[[121 117 144 119 129 121 121 126 132 119]
 [117 110 142 120 122 129 125 117 127 118]
 [129 133 116 147 139 127 131 136 132 134]
 [144 147 122 130 140 129 123 126 119 148]
 [106 103 128 155 134 120 127 145 138 111]
 [126 129 150 108 119 135 133 111 123 129]
 [112 123 126 141 125 130 127 124 136 111]
 [132 132 123 139 123 136 133 134 125 130]]
->
[[144 147 122 130 140 129 123 126 119 148]
 [129 133 116 147 139 127 131 136 132 134]
 [132 132 123 139 123 136 133 134 125 130]
 [126 129 150 108 119 135 133 111 123 129]
 [112 123 126 141 125 130 127 124 136 111]
 [121 117 144 119 129 121 121 126 132 119]
 [117 110 142 120 122 129 125 117 127 118]
 [106 103 128 155 134 120 127 145 138 111]]

[[107 115 152 139 132 127 140 139 127]
 [130 141 149 107 150 122 144 141 121]
 [130 106 134 127 133 153 126 115 151]
 [110 101 121 150 120 103 149 106 135]]
->
[[130 141 149 107 150 122 144 141 121]
 [107 115 152 139 132 127 140 139 127]
 [130 106 134 127 133 153 126 115 151]
 [110 101 121 150 120 103 149 106 135]]

[[117 128 124 111 113 121 125 112 140 136 136 126 125 118 131]
 [138 135 137 142 150 142 136 137 115 121 119 132 137 144 124]
 [148 115 123 157 142 124 118 154 113 117 117 118 115 135 126]]
->
[[138 135 137 142 150 142 136 137 115 121 119 132 137 144 124]
 [117 128 124 111 113 121 125 112 140 136 136 126 125 118 131]
 [148 115 123 157 142 124 118 154 113 117 117 118 115 135 126]]

[[134 145 124 122 145 131 137 126 124 128]
 [126 110 145 130 106 150 101 145 137 132]
 [133 138 123 133 140 127 139 127 134 124]
 [126 129 122 137 125 120 133 120 128 129]]
->
[[134 145 124 122 145 131 137 126 124 128]
 [133 138 123 133 140 127 139 127 134 124]
 [126 129 122 137 125 120 133 120 128 129]
 [126 110 145 130 106 150 101 145 137 132]]

[[118 123 113 149 139 139 112 113 133 114 117 137 111 115 106 124]
 [142 145 106 134 145 121 108 117 135 131 142 146 111 141 130 124]]
->
[[142 145 106 134 145 121 108 117 135 131 142 146 111 141 130 124]
 [118 123 113 149 139 139 112 113 133 114 117 137 111 115 106 124]]

[[126 127 128 127 127 127 128 126 127 127 126 127 127 127 127 127]
 [110 142 134 139 116 117 128 110 121 123 114 117 124 122 118 142]
 [150 117 100 124 150 115 104 149 110 108 150 115 107 109 114 115]
 [127 119 131 118 123 136 133 127 135 134 124 136 135 135 136 120]
 [108 146 136 143 113 115 128 107 120 122 112 115 123 121 116 147]]
->
[[108 146 136 143 113 115 128 107 120 122 112 115 123 121 116 147]
 [110 142 134 139 116 117 128 110 121 123 114 117 124 122 118 142]
 [126 127 128 127 127 127 128 126 127 127 126 127 127 127 127 127]
 [127 119 131 118 123 136 133 127 135 134 124 136 135 135 136 120]
 [150 117 100 124 150 115 104 149 110 108 150 115 107 109 114 115]]

[[119 143 142 118 116 139 154 134 131 136 116 108 116]
 [136 150 118 136 120 138 134 123 129 139 132 122 125]
 [136 135 110 112 129 142 142 125 139 132 124 131 130]
 [137 124 110 128 125 126 111 127 124 139 134 122 114]
 [142 120 120 137 130 132 115 137 131 120 139 141 139]]
->
[[136 150 118 136 120 138 134 123 129 139 132 122 125]
 [119 143 142 118 116 139 154 134 131 136 116 108 116]
 [136 135 110 112 129 142 142 125 139 132 124 131 130]
 [137 124 110 128 125 126 111 127 124 139 134 122 114]
 [142 120 120 137 130 132 115 137 131 120 139 141 139]]

[[137 112 136 142 106 130 146 128]
 [107 144 112 123 142 138 116 121]]
->
[[107 144 112 123 142 138 116 121]
 [137 112 136 142 106 130 146 128]]
